In the rows, 128 means zero.
One hidden turn or mirror swaps the rows below in pairs. Which row is each named row swapped with?
The rows were stretched afterwards, more along some directions than others.
z_132: [109 102 145 133 115 139 121 130 120 111 102 128 158 140 155 149 117 140
 137 120 140]
z_608: [171 109 146 128 123 114 118 137 102 122 133 113  91 135 133 120 126 144
 124 121 112]
z_752: [109 121 174 131 132 124 120 122 135 109 152 130 114 153 129 160 116 137
 134 118 116]
z_954: [151  97 139 131 118 120 115 143 112 130 135 110 115 130 118 134 126 161
 124 116  99]
z_29: [108 116 179 119 133 135  92  96 121 107 141 128 111 161 135 162 107 136
 138 136 107]
z_303: [156 101 114 124 101 128 121 141  86 148 129 126 104 110 119 154 116 138
 124 155 138]
z_779: [155 120 147 135 130 116 113 128 110 126 138 115 107 134 121 120 119 144
 124 124 100]
z_466: [124  95 149 130 113 142 120 134 113 114 100 126 153 146 156 144 119 138
 133 114 143]
z_398: [145  99 120 126  98 134 117 139  91 147 131 128 118 110 118 169 115 137
 128 156 136]
z_948: [155 117 137 142 141 123 119 130 107 105 124 104 109 131 131 117 109 146
 128 111 129]
z_961: [153  98 124 125  98 134 126 148  90 143 133 129 101 117 126 158 126 133
 117 147 141]
z_69: [159 118 142 135 127 110 109 127  90 124 128 106  87 126 131 119 126 150
 130 126 114]
z_637: [104 119 176 104 127 131 100 102 115 103 147 115 117 152 135 160 104 135
 143 135 115]
z_130: [127  94 149 147 112 135 115 133 115 114  98 127 150 144 148 136 110 141
 131 115 135]
z_835: [158 114 136 134 123 112 124 141  97 129 141 113  91 125 121 133 122 150
 132 134 113]
z_503: [158 101 118 126  98 133 123 144  81 144 124 126 109 113 125 155 122 135
 124 151 141]
z_204: [ 91 115 174 129 136 132 102 108 128 104 136 126 116 151 140 166 112 143
 144 119 116]
z_527: [113 118 175 137 131 128 108 117 128 105 140 127 106 161 142 154 112 132
 142 131 117]
z_460: [152 101 141 136 124 115 113 142 100 116 133  98 106 126 119 122 123 151
 136 113 113]
z_785: [145 104 122 120  98 140 117 141  93 145 134 125 111 120 120 164 123 130
 126 148 132]
z_545: [ 97 105 182 120 134 132 100 105 122 106 140 124 114 156 142 163 108 146
 144 127 122]
z_991: [161  99 121 118 100 132 118 130  81 147 132 122 111 118 114 163 108 134
 122 153 133]
z_157: [108 107 174 120 132 136 109 114 138 111 145 140 113 160 135 172 107 135
 136 126 112]
z_593: [115 117 175 127 122 126 114 125 134 112 143 129 109 164 149 157 122 139
 133 129 111]
z_971: [157  98 123 117 102 141 116 135  88 150 128 131 108 120 121 166 112 131
 125 153 138]
z_279: [119  89 148 145 114 139 123 140 114 109 110 126 154 139 143 148 116 149
 124 113 144]
z_566: [161 108 146 143 127 115 125 133 110 125 125 121 101 129 125 132 122 145
 126 118 111]
z_285: [127  98 141 138 109 130 124 141 113 118  97 119 158 148 149 133 128 143
 131 114 132]
z_558: [114 121 177 132 135 139 108 108 135 105 142 130 120 162 146 161 112 132
 131 128 109]
z_98: [112 115 165 127 141 135 107 117 118  92 156 113  94 146 132 152  98 132
 131 125 140]
z_400: [158 105 123 124 101 138 120 137  88 141 128 124 110 113 128 161 117 129
 122 155 138]
z_904: [125 103 150 135 115 143 117 119 114 109 102 125 160 147 154 145 111 138
 130 115 134]
z_984: [124  97 143 141 110 131 119 135 110 115  99 120 161 137 152 137 121 144
 133 122 137]
z_678: [108 107 181 134 132 133 106 116 128 103 151 133  96 150 136 158 109 132
 130 122 121]
z_877: [166 113 148 126 122 108 117 130  91 116 127 101  97 132 127 123 130 149
 132 118 115]
z_953: [158 102 154 127 124 111 119 142  88 115 140  98  94 135 126 131 128 152
 126 119 118]
z_599: [159 103 121 121  93 125 124 142  83 151 124 124 108 114 120 153 123 135
 123 156 135]
z_849: [162 101 146 138 125 114 122 144 100 118 145 103 101 129 117 127 125 155
 117 112 116]
z_733: [ 96 111 173 119 137 132  96  97 126 102 132 119 115 154 149 153 106 147
 147 126 116]
z_390: [148  96 124 122  96 134 115 140  91 143 131 123 106 112 114 168 109 129
 131 147 137]
z_829: [115 123 178 134 138 148 102 106 127 106 142 138 109 159 148 169 113 136
 132 128 109]
z_611: [152 107 114 118  97 130 128 140  87 147 120 122 119 113 121 157 120 130
 130 154 137]
z_156: [164 120 144 134 123 112 120 124  97 128 131 120 102 134 120 132 115 155
 128 131 111]
z_496: [115 101 145 141 111 141 122 135 113 115 112 133 148 139 144 144 118 141
 127 121 144]
z_378: [162 115 145 129 128 119 110 119  95 129 123 113  97 128 135 128 122 153
 135 129 113]
z_822: [ 97 116 174 131 133 131 113 120 130  99 144 127 117 156 145 157 113 141
 143 126 118]
z_23: [154 109 140 129 126 110 114 123  96 126 128 108  89 127 129 129 119 159
 136 127 118]
z_866: [108  98 149 134 109 144 120 129 120 117 106 135 158 139 146 156 120 143
 131 119 135]
z_325: [114  98 144 132 110 141 121 133 112 116 105 131 152 140 149 156 118 137
 134 127 141]
z_778: [119  95 141 137 112 143 125 136 121 120  99 132 160 142 150 150 123 141
 127 118 132]

z_558 is swapped with z_849
z_785 is swapped with z_285
z_325 is swapped with z_503
z_303 is swapped with z_132
z_378 is swapped with z_545

